One hidden turn or mirror swaps the rows below in pairs. Which row is each named row swapped with?
z547: [-0.37  3.12  0.57  0.83 -3.82 -0.25  4.55  1.88 -3.68  1.69 -1.39 -0.80
 -1.26 -2.62  1.30  0.99  1.29  1.89]
z340: [ 2.02  4.49  1.12  1.04 -2.70  1.14  4.64  0.78 -3.08  1.16 -1.97 -1.01
 -1.18 -3.51  1.54 -0.14 -0.06 -0.50]
z876: [-0.44 -2.27 -0.92  0.90  3.34  0.08  1.29 -3.18 -2.67  0.49  2.51 -3.16
  3.40 -2.19  1.02 -0.14 -1.35 -3.16]
z890: [ 0.39 -2.90  0.11 -0.10  2.03 -1.46  0.06  2.00  1.54 -1.56  0.14  2.22
 -5.24  1.72 -3.23  0.99 -1.40 -0.31]
z414: [ 1.61 -3.36  1.20 -0.73  1.77  0.38 -0.40  2.99  1.73 -1.70  0.53  0.13
 -4.35  1.43 -4.36  1.43 -0.03  0.07]
z373: [-1.24 -2.61 -1.89  2.34  1.03 -1.65  2.38 -2.21 -4.14 -1.04  2.78 -1.17
  2.29 -3.67  0.98 -2.55 -0.17 -2.17]
z422: [-0.96 -0.67 -0.68 -1.11 -1.59  0.82 -1.51 -2.61  4.36  0.64  2.88 -1.59
  2.83  0.13 -1.53  0.57 -1.71  4.87]
z521: [-0.94 -3.70  0.57 -0.20  0.94  0.84 -1.12  4.13  0.36  0.21 -1.48 -0.51
 -4.58  1.27 -3.16  0.02  0.66  0.72]
z965: [ 0.75 -2.86  0.23 -0.27  0.48 -0.34  0.34  4.35  0.64 -1.15 -1.94 -0.22
 -3.94  2.52 -2.97  0.73  0.71  1.02]
z292: [-0.02 -1.21 -2.86 -0.51 -1.05 -0.91  0.97 -1.80  5.11 -0.13  2.80  0.23
  1.85  0.06 -3.08  3.32 -3.36  1.22]
z477: [-2.68 -0.40 -3.85  0.42  0.93  1.99 -0.63 -1.92  1.57  3.35 -2.48  0.75
 -2.28  1.90  2.13 -0.41 -2.42  2.83]
z48: [ 1.47 -2.97  2.28 -0.66  1.79 -0.37  0.19  3.35  1.75 -1.69  0.05  0.03
 -4.68  1.58 -2.40  0.62 -0.72  0.82]
z835: [-0.10  0.75 -0.36 -1.54 -0.35  0.69 -0.47 -0.62  4.16 -1.70  2.87  0.09
  1.78  0.12  0.20  4.14 -3.83  3.36]
z487: [ 2.93  3.88 -0.05  2.07 -1.52  0.75  4.40  2.80 -3.76  1.76 -1.78 -2.16
 -1.06 -2.82  0.03  0.58  0.33 -0.37]
z171: [ 0.02 -4.13 -2.59  2.58  4.23 -0.19  2.98 -1.02 -3.46  0.36  2.55 -1.02
  2.01 -2.88  2.11  0.14 -0.76 -2.32]
z566: [ 1.28  2.10  1.32  1.20  2.24  1.16  0.39 -0.16  0.72 -1.34  1.87  1.13
 -3.92 -1.31 -1.82 -5.04 -0.97  4.14]
z969: [ 0.68  1.34  0.49  2.12  2.89  1.20 -1.05  0.13  2.45 -0.62  2.22 -0.41
 -4.32 -1.44 -1.51 -5.04 -1.22  3.48]
z916: [-0.51  3.15  0.96  1.99  2.11 -0.09 -0.47 -0.67  1.51 -1.63  1.57 -0.86
 -4.85 -0.17 -2.29 -4.12 -0.41  2.51]
z56: [-3.60 -0.28 -4.88  0.30  1.38  0.15  0.32 -1.70  1.93  2.76 -2.17  1.56
 -2.79  0.63  1.85  0.13 -1.95  2.60]
z421: [-0.49 -2.50 -2.51  1.78  0.98  0.48  1.91 -2.16 -3.90  0.73  3.82 -2.72
  1.60 -5.01  1.11 -1.88 -0.27 -1.73]
z88: [ 0.30 -2.70 -3.44 -0.59  1.50  0.23  2.66 -1.41 -3.98  0.37  4.05 -3.08
  1.35 -4.24  2.02 -0.82 -1.80 -1.58]
z913: [ 1.61  4.69  0.48  0.96 -3.61 -1.05  3.81  0.69 -2.73  1.61 -0.74 -2.72
  0.01 -2.83 -0.11 -0.37  1.16  2.75]
z815: [ 1.05  3.39  0.10  0.84 -3.16 -0.04  3.53  0.87 -3.73  2.70 -1.93 -3.46
 -0.86 -2.94  1.41  0.02  1.60  0.73]
z728: [-1.87 -4.03 -2.69  2.53  1.97  0.08  1.79 -1.37 -3.83  1.01  2.43 -1.38
  1.59 -3.19  1.61 -1.44 -0.86 -2.39]
z887: [ 1.50 -3.07  1.34  0.69  1.43 -0.19 -0.60  2.67  1.12 -2.73 -0.09  1.88
 -4.46  1.05 -1.90  3.09 -0.80  0.32]
z663: [-0.23 -0.98 -0.98 -1.90 -1.04  1.98 -0.10 -1.02  4.98  0.11  1.72 -0.48
  2.38  1.24 -1.37  3.22 -2.88  2.93]
z145: [ 4.44  2.50 -0.10 -0.29 -2.21 -0.43  3.87  2.18 -1.61  2.27 -2.55 -1.90
 -1.00 -4.03 -0.84  0.87  1.75  0.83]
z556: [ 0.13 -1.35 -0.60 -0.56  2.55 -0.01  1.42 -2.73 -4.14  1.34  4.53 -1.61
  0.63 -3.67  1.42 -1.21 -0.44 -2.65]
z997: [-0.15 -0.46 -2.58  0.09 -1.10  1.41 -0.17 -1.56  5.51  0.48  2.76 -0.13
  2.29  0.62 -2.83  2.63 -3.15  2.77]
z645: [-4.24 -0.39 -3.32  0.47  1.60  2.12  0.86 -2.21  2.40  2.93 -2.02  1.72
 -1.27  0.44  3.02  0.54 -1.96  1.73]
z731: [ 1.78 -0.95  1.54  0.26  0.31 -0.18  0.16  3.42  0.06 -1.34 -0.03  0.84
 -2.57  2.86 -5.06  1.25 -2.35 -1.37]
z715: [-2.30 -0.91 -5.05  0.35 -0.44  3.02 -0.05 -1.29  1.69  2.91 -1.28  2.48
 -1.19  0.37  1.98 -0.69 -3.10  2.63]
z335: [-0.01  1.31  0.34 -0.98 -1.45  0.96 -0.26 -1.25  5.12 -0.38  2.11  1.25
  2.38  1.09 -0.95  1.70 -4.16  2.86]
z93: [ 1.91  3.05  0.70 -0.19 -2.84  0.54  3.27  0.23 -1.91  4.30 -1.16 -0.84
 -0.93 -3.89  1.64  1.39  1.87 -0.47]
z920: [-0.07 -2.21 -0.50 -1.81 -0.96  1.01  0.25 -1.23  5.67  0.59  1.87 -0.05
  2.38  0.95  0.24  2.87 -3.22  3.16]
z251: [ 2.06  2.66  1.98  2.26 -3.91  0.10  3.36  0.27 -1.81  1.32 -1.65 -3.29
 -0.76 -2.43  1.72  0.59  1.97 -0.45]
z838: [ 3.12  4.87  1.34  1.21 -1.73 -0.79  4.63  1.15 -1.39  1.36 -1.02 -2.31
  0.97 -2.81  1.30  0.83  1.17  2.14]
z458: [ 0.34  3.57 -0.51  0.54 -3.70 -0.98  4.26  2.09 -2.96  1.26 -2.26 -1.34
  1.10 -3.21  1.05 -0.12  0.85  0.64]
z951: [-2.72 -2.74 -1.30  2.44  0.88  0.06  2.55 -2.17 -3.81 -0.46  5.05 -1.04
  1.85 -4.20  1.44 -1.32 -0.69 -0.84]
z861: [ 0.90  2.58  1.41  2.30  1.80  1.60 -1.27  0.29  1.42 -1.00  1.81  1.19
 -2.70 -0.81 -1.37 -5.50 -2.09  3.04]
z989: [ 0.19 -1.16 -3.37  2.77  1.95 -0.81  3.10 -3.75 -2.98  0.14  3.66 -2.25
  2.75 -2.95  1.11  0.49 -1.08 -1.69]
z519: [-0.87 -1.59 -1.74 -0.34 -0.94  0.58 -0.35 -1.46  5.16 -0.84  3.31 -1.37
  3.75  0.39 -1.29  1.07 -1.79  3.07]
z10: [ 1.13 -1.66  0.50  0.14  1.87  0.26 -0.34  3.14  0.52 -0.47 -0.43 -0.05
 -4.32  2.85 -4.93  1.05 -0.95  0.00]
z759: [-0.68 -1.81 -2.54  1.41  1.81 -0.35  3.32 -3.98 -3.49 -0.39  3.27 -0.81
  0.62 -4.32  2.01 -0.88 -1.69 -2.28]

z759 is swapped with z340
z815 is swapped with z421
z521 is swapped with z422
z890 is swapped with z335
z997 is swapped with z10
z487 is swapped with z989
z916 is swapped with z715
z965 is swapped with z519
z556 is swapped with z93

